In the rows, 128 means zero.
name the system of each run
Kab, run 1 (11 x 18)
[[142  61 111 102 169 108 125 135 119  99 139 166 116 157 144 141 130 124]
 [138 130 120 125 147 153 121 139 124 116 135 129 183 123  70 182 105 104]
 [126 126 120  99 126 155 118  99 167 106 104  62 135 123 165 143 148 107]
 [133  88 106 112 118  99 129  77 141  80 110 167 105 149 114 124 134 142]
 [143 153 119 111 137 142  95 113  80 135 158 158 154 151  99 164 144  99]
 [126 147 145  68 122 167 143 153 139 107  94  95 147 132 132 113 134  94]
 [123 116  88  89 111  86 149  85 154 105 124 141 120  84 127 117 134 140]
 [161 123 121 146 143 149 115 102  61 112 136 167 138 114 125 134 168 126]
 [121 172 142 121  85 162 126 148 128 128  88 116 156 136  94 107 136 100]
 [107 157 123  81 116  85 134  98 157 133 130 117  88  97 159  94 149 118]
 [162 122 131 130 140 126 156 119  72 114 147 188 116 117 122 114 139 170]]
mupo, run 2 (11 x 18)
[[174 103  92 146 154 137 108  70 127  78 104 164  58 109 138 141 154 139]
 [125 102 120 114 102 141  96 103 165  92 113 114 160 229 113 164 136 128]
 [112 112 151  44 132 127  85 177 144 181 142 100 126 124 125  90 125  94]
 [148 140 150 107 168 114 182 146 128 104 113 168  73  94 118 104  58 128]
 [135 124  74 126 145 107 178 121 154  63 143 145 179 133 115 188 154 144]
 [122  94 137 111 130 176  84 131 100 118  94 102 165 101 116 114 205  92]
 [131 150 140  94  85 122 104  77 142 131  84 140  66 111  98  78  95 118]
 [144 149 123  75 127  94 174 115 144  98 175 152 127 194 157 131 132 180]
 [ 85 108 163 106 138 149 162 181  88 137 134 111 210 127 108 138 140 107]
 [138 178 121 128 124 127 119 119 116 146 105 143 103  24  91  96 126  93]
 [156 147 119 155 116 113 164  69 137  64 121 153 103 152 157 115 161 182]]
pofo, run 3 (11 x 18)
[[119  62 107 151 148 162 127 134 116 140  70 128  40  73 140 137 125 120]
 [167 169 100 183 111 103  90 115 126  98 130 196 122 191  90 136 131 114]
 [ 94 117 195  95 138 127 101 131 146 131 162  68 198 187 144 120 132 124]
 [116  93  97 102 140 148 149 144 145 184 125  96  81  62 135 173  63 131]
 [164 139  65 172 152  99 154 134 100  85 134 205 100 144 157 150 157 109]
 [110 120 189 129 150 138 107 137 144  72 115 110 208 168  64 113 159 119]
 [126  92 104  94 103 131  77 106 189 186 127  55 119  69 141 129  94 122]
 [153 121  88 126 130 112 179 101  98 103 111 185  44 159 191 146  91 131]
 [ 99 156 146 112 140 105 147 153 102  89 151 181 201 178  49 147 162 111]
 [140 115 143  80 158 158  70 146 184 157 151  41 152  67 138 114 167 125]
 [171 107  92 159 109 126 176  93 159 101  79 137  53  94 175 120  56 164]]
Kab, run 4 (11 x 18)
[[151 147 119 125 103 139 153 150  80 193 169 119 170  71 148 120  90 139]
 [121 105 110 184 125 128 161 183 134 120  76 115 112  82 176  85 143 109]
 [105 155 133 200 127  95 115 117 164 139 130 141  89  94  73 128 140 165]
 [141 157 185 159 135 155  96 114  99 171 173 106 116 165 164 107 138 171]
 [ 99 103 144 131  91 104 167 174 127 155 115 134 132 178 146  96  68 131]
 [107 122  92 140 167  91 134 168 138 174 163 138  88  85 139 166 107 109]
 [169 106 152 172 177 173 127 167 149 110 136 102 128 115 121 138 138 180]
 [103  97 138 178  85 106 104  97 164 137 129  81 179 154 131 126 103 151]
 [100 109 129 147 145 111 112 101 115 141 120 138  68 168 176 157  91  91]
 [153 137 109 114 151 150 137 187 151 130 146 151 104 182  90 177 114 151]
 [115  90 144  97 157 120 103 142 163 139 167  78 185 121 131 137 147 139]]
reseg, run 5 (11 x 18)
[[115 147 129 134 138  83 156 109 141 129 170 111 142  96 168 121 146 151]
 [125  89 154 116 141 164 152 117  83  91  94 145 134 139 117 132 128 123]
 [136 153  81 132 101 141 111 141 143 146 114 123 126  84 113 124 165 114]
 [130 147 167 120 148 117 117 121 123 128 158 135 102 165 159  98 157 152]
 [123 123 130 121  80 142 162 100 121 121 111 127 164 136 100 139  97 156]
 [130 120 114 120 136 129 131 153  96 153 134 120 132  77 172 110 139  98]
 [104 156 149 141 135 129 138 147 126 117 107 155  76 161 103 126 145 127]
 [148 161 127 155 114 136 127 102 134 130 160 105 172 119 122 147 129 159]
 [148  78 146 123 122 150 122 143  95 132 110 122 133 137 166  91 116 125]
 [ 96 152  99 140  95 107 129 124 129 154 108 152  84 113 102 136 113 108]
 [136 175 146 130 169 125 129 140 114 134 183 127 149 146 143 155 135 126]]
vepu, run 6 (11 x 18)
[[150 139 102 172 150 157 142 133 130 100  92 142 105  53  99 141 160 130]
 [161 120 121 164  90 127 120  72 170  99 122  93 166 132 148 115 118 176]
 [ 80  85 163 100  91 116  97 115 120 160 109 115 127 160 114  97  93 109]
 [110 183 113 101 147 107 116 128 110 161 156 167  62 128 129 148 134  89]
 [159 176 147 128 165 154 164 149 130  83 144 125 139 148 155 126 171 152]
 [123  93 144 132 107 141 159 154 129 131 113 107 188  73  96 100 123 160]
 [122  98  86 151  98 118 103  84 108 159 105 126 110  88 161 134 105  92]
 [131 159 133 165 116 132 111 111 134 112 113 152  75 207 130 134 138 137]
 [103 151 176 105 153 103 129 147 158 145 181 109 143 136 102 115 150 173]
 [149 121 138  88 154 158 136 145  88 154 137 109 150  70 153 128  86  91]
 [138 126  72 165  88 129 175 142  97 107  88 176 115 143 146 139 125 117]]
vepu, run 7 (11 x 18)
[[169 197 101 198 150  86 114 115 123  70 145 184 173 114 103 131 152  91]
 [ 75 134 150 134 108 153 155 132 211  99  90  31 176 152 143 154 125 128]
 [131  44 111  43 106 144 110 109 121 178 112 130  58  87 110 109 105 163]
 [180 164 112 143 150  86  91  80  59  97 162 217 125 158 141 108 140  91]
 [ 69 206 162 156 124 135 159 171 180  92 110  87 187 177 101 142 168 102]
 [110  77 116  57 132 156 149 137 174 170 115  61  89  33 136 129 129 173]
 [219  92 114 129 118 134 106  62  37 106 121 201 108 117 151  90  97 130]
 [ 69 197 137 194  78  80 127 133 133 105 125 149 191 212  94 127 168  94]
 [ 62 134 156  92 161 153 115 157 210 176 127  27  81  80 142 143 162 127]
 [236 109 125  72 140 170 144 100  79 128 135 169  70  82 146  94  63 178]
 [106 141 122 182  77  69 169 110  55  88 139 196 228 189 128 110 147 110]]
Demim, run 8 (11 x 18)
[[ 89 191 117 141 133 158 185 122 145 125 117  96 111 103 136 195 140 123]
 [141  84 100 196 118 147 118 164 116 155  98 128  90  77 146 104 167 149]
 [121 121 160 177 133  78  75 127 116 130 139 142 171 143 131  82 103  82]
 [109 193 132 126 126 141 127 105 163 120 143  88 142 189 152 184 108  96]
 [120 109 104 138 126 170 145 174 143 173 113 109  55 130 146 155 137 166]
 [138 104 148 173 165  92  98 180 108 153 148 172 128  90  87  96 108 122]
 [132 165 132 147 161 115 127 126 158  72 139 115 199 148 124 159 118  74]
 [107  97  84 125 111 152 134 125 186 121  91  88  86 155 154 176 151 135]
 [149  77 121 141 132 125  69 140 107 176 138 169  67 125 102 107 114 145]
 [166 166 155 117 161 115 117 159 120 101 166 159 191 164  93 122  96 104]
 [100 128 112  88 144 136 175 135 193  92 119  82 140 136 135 178 148 134]]
Demim, run 9 (11 x 18)
[[146 100 150  84 129 126 114 112  99 145 132 149 112 109 118  92  96 130]
 [141 170 128  99 124 115 170 110 106 103 153 161 157 136 117 138 112 131]
 [109 120 123 105 121 145 164 121 128 111 119 108 132 111 138 131 192 158]
 [131 101 128 123 104 126 110  99 118 140 100 126 112  72 122  78 124 132]
 [150 149 129 132 111 112 136  91  88 119 146 150 158 144 155 118  97 116]
 [ 91 152 145 105 106 145 165 123 116 126 129 110 133 159 148 136 170 141]
 [117 139 139 122 116 139 123 129 132 169 121 107  90  67 126  99 141 148]
 [152 132 141 166 133 120 143 122  89 124 133 145 152 102 152 106  82 119]
 [ 81 146 129 150 105 118 157 120 116 115 125 120 170 162 143 152 157 115]
 [107 147 127 126 116 149  99 127 142 165 116  94  81 103 146 118 170 123]
 [162 137 148 165 130 123 119 141 116 145 128 139 105 119 145  91  70 133]]
reseg, run 10 (11 x 18)
[[129 108  97 182 164  90 107 155 164 105 119 140 112 104 137 121 156 102]
 [128 116 144 139 148 129  72  74 142 102 136 127 119 174  99 155 140 128]
 [168 104  90  79 105 146 103 119 162 142 143 100 157 134 127 144 104 139]
 [100  87 118  88 139  72 145 145 144 134 132 145 103 117 153  97 117 119]
 [ 85 145 133 117 159 110 153 101 139  91 125 142 126 115  90 177 130 107]
 [167 120 112 117 153 164 124 145 147  95 132  99 162 114 137 145 172 134]
 [137  77 119 127 109 116 109 117 156 113 102 133  94 127 132  78 164 163]
 [120 149 115  89 114 103 119  52 110 125 145 153 122 115 118 138 130 119]
 [125 136 121  62 129 150 155 160 113 124 137 119 159 152 143 144 154 109]
 [ 98 117 142 128 119 120 157 153 156 131 108 110 108  93 119  97 163 166]
 [152 152 141 141 147 129 141  71 102  91 127 151 114  91 132 116 133 141]]
pofo, run 11 (11 x 18)
[[169 104 140 192 134 170  73 137 149 128  99 117  85 189 132 134  89 137]
 [ 96 108 129 167 114  74 121 134 136 151 164 129 166 196 138 153  60 112]
 [ 85  95 133 112 186 151 120 152 100 155 147 107 125 141 151 201 129  81]
 [174 113  75 159 160 149 119 198 173 114 114 136 114 132 106 174 116 119]
 [127  77 125 174 162  69 102 109 174  73 133 124 167 155 146 127 125 122]
 [101  78 130 100 132 152 109  79 130 118 101  98 154 138 111 181  82  81]
 [147 111  53  71 116 122 122 165 153 140 121 150  97 154 140 156 124  88]
 [135 120 147 103 195  84 140 137 173  66 150 154 110 161 115 134 136 145]
 [137 128 118 102 140 125 131  78 162  94 145  91 200  94 101 170 109 125]
 [146  74  72  68 105 139 151 125 127 109  85 117 132 101 180 115 139  99]
 [118 128 119  89 136  91 137 124 140  84  93 193  73 130  72 105 144 119]]
mupo, run 12 (11 x 18)
[[ 99 111 172 135 125 124 123 175 114 144 124 143 126 131  84  85 150 144]
 [147 155 149 124 142 118 130  86 145 127 158 113 141  75 110 126  86 157]
 [142 145  97 129 110 141 176 121 105 105 124 118 152 140 198 138 146 121]
 [ 72 103 121 152  98 122 123 140  87 155 108 155 123 136  99 133 171 109]
 [156 173 165 140 143 130  77 105 141 146 159 132 105 121  84 110 124 159]
 [148 135 132 135 108 125 167 126 159 110 128  88 159 145 189 109  94 154]
 [ 77  88  98 121 120 115 157 142  78 165 136 134 131 113 158 160 139 103]
 [149 171 139 172 147 147  94 140  98 141 132 169  99 127  74 140 134 113]
 [148 141 132 170 115 107 110 122 207 103 130  89 149 138 135 100 130 166]
 [101  69 133 100 127 142 144 101 109 156 136  84 125 116 196 143 128 138]
 [136 147 107 131 114 150 124 148  75 160 122 177  99 147 106 162  84  85]]

runs to name
run 13 (2 x 18)
[[ 84 142 142 142 204 104  59 179 158 163 166 101 132 138 130 175 116  35]
 [188 143  96  97 177 171 183 181 180  97 124 129  72 136 128 187  70 155]]
 -> vepu
run 14 (2 x 18)
[[113 149 126  81  98 132 167  80 122 119 132 135 104 150 136 134 147 167]
 [147  88 105  88 108 132 114 140  72 154 134 166 135 124 126 107 152 122]]
 -> Kab
run 15 (2 x 18)
[[113 107  75 150  93  57  87  71 128 113 118 159 139  76 125  93 195 106]
 [137 199 189 150 155 168 112 101  60 104 110 171  92 129  93 115 136  97]]
 -> Kab
run 16 (2 x 18)
[[132 137 129 110 146 158 136 131  57 105 136 155 182 102 106 142 208 105]
 [167 136 139 118 111 165  89 174 185 130  85  91 120  88 105  56 150 132]]
 -> pofo
run 17 (2 x 18)
[[153 116 108 120 132 131  75 123 154 131 133 136 140 121  71 144 120 120]
 [152 126 127 107 140 111 116 114 157 109 135 104 125 151 185 114 109 114]]
 -> pofo
run 18 (2 x 18)
[[205 222  93 154 111 165 111 173 170 163 122 115  99  69 109 118  82 119]
 [ 89 121 141 198 110  70 186 104 134  91 127 121 134 173 218  91 165 169]]
 -> pofo
run 19 (2 x 18)
[[143 176 131 130 199 100 144 142  98 112 190 152 178  71 128 151 139  93]
 [117 124 147 144 100 207 189 121 116 103  71  75 160  92 131 133 152 162]]
 -> Kab
run 20 (2 x 18)
[[ 79  95 110 127 161 134  82 117 128 133 112 116 101 119 126 176 192  74]
 [202 114 103 129 127 168  89 145 174 109 116 133 102 182 102 145 105 156]]
 -> pofo
run 21 (2 x 18)
[[150 112 106 115 145 137 121 104  70 154 177 151 164  91 108 171 123 135]
 [166 147 128 121 145 157 136 185 119 105  96 125 136 116 161  89 138  78]]
 -> pofo
run 22 (2 x 18)
[[125 150  94 118  96  99 101 119 154 164 134 127 112  98 119 116 121 115]
 [148 145 151 137 176 123 137 132 106  98 141 151 109 127 158 104 152 130]]
 -> Kab
run 23 (2 x 18)
[[168 121 120 113 163 153 108 150  97 109 126 158 123 154 136 140 120  85]
 [111 146 118 119 120  92 149 152 183 100 127 141 124 171 101 125 141 146]]
 -> Demim
run 24 (2 x 18)
[[106 135 104 201 131 123 139 134 142  97 125 108 173  98 135 138 226 145]
 [113  98 154 152  90 183  76  60 103 163 100  81 105  94 124 117 152 153]]
 -> mupo
run 25 (2 x 18)
[[120 128 122 151 146 183 159 113 109 103 105 109 143 109 126 191 133 120]
 [179 103  96 148 127 153  95 177 129 140 125 137 115 113 129 101 175 148]]
 -> reseg
run 26 (2 x 18)
[[137 143 161 137 116 160  85  59 116 105 113 111 171 140  90 140 115 110]
 [108 151 101  68  71 110 125 148 172 153 114 112 118 158 136 105 126 110]]
 -> vepu
run 27 (2 x 18)
[[165 102 137 139 216 123  84 107 138 128 192  95 149 106 162 177  87 114]
 [151  54  99 118 131 132 112 175 174  89  76 149 116 183  95 133  80 110]]
 -> reseg
run 28 (2 x 18)
[[147 101 117 129 144 125 151 175 139 135 156 110 147 119 163 126 134 161]
 [120  97 133 169 157 113 138 116 117 106 108 139 126  76 117 132 111 116]]
 -> pofo
run 29 (2 x 18)
[[130 167  86 135  51 119  72  86 170 140 109 113 114 162 132 114 164 111]
 [116 118 147  76 129 121 132  95  98 179 197 117 118 165 178 144 121 171]]
 -> reseg
run 30 (2 x 18)
[[ 65  70 121 115 148 111 101  86 106 152 110  97 119  75 159 155 128  62]
 [153 164 101  77 175 160 129 171 148 124 131 160  55 144  90 182 138 122]]
 -> reseg
run 31 (2 x 18)
[[155 180 172 105 144  99  98  77 141 112 171 118 150 118 137  83 134 139]
 [111 157 138  93  87 164 200 108 121 134 105  85 139 104 155 133 101 142]]
 -> pofo
run 32 (2 x 18)
[[164 184 135 122 154 132  91  88 161 104 158 127 107 155 124 136 143 138]
 [128 128 167  68 122 131 158 152 143 108 131 109 173 147 118  96 112 135]]
 -> vepu
run 33 (2 x 18)
[[128 130  91 151 125  90  98 161 191 155 148 101 117 134 162 125 127 122]
 [130  99 175 125 183 138 139 125 126 107 126 133  92 141 124 140  73 136]]
 -> vepu
run 34 (2 x 18)
[[133 135 120 143 141 119 126 175 152 158 147 124 127  60  86 121 132 151]
 [147  97 131 159 172 118 128 126 119  86 117 124 166 100 151 133 103  86]]
 -> Demim
run 35 (2 x 18)
[[116 155 121  80  92 131 151  89  97 120 120 149 129 144 119 135 129 113]
 [122 165 141 101 106 115 136 148 113 127 145 155 144 149 103  97 165 137]]
 -> mupo
run 36 (2 x 18)
[[104 114 118 142 155 162 141 160 163 134 106  98  93 117 110 182 127 128]
 [195  73  82 130 126 155  89 136 140 133 124 138 125 106 113 131 116 148]]
 -> mupo
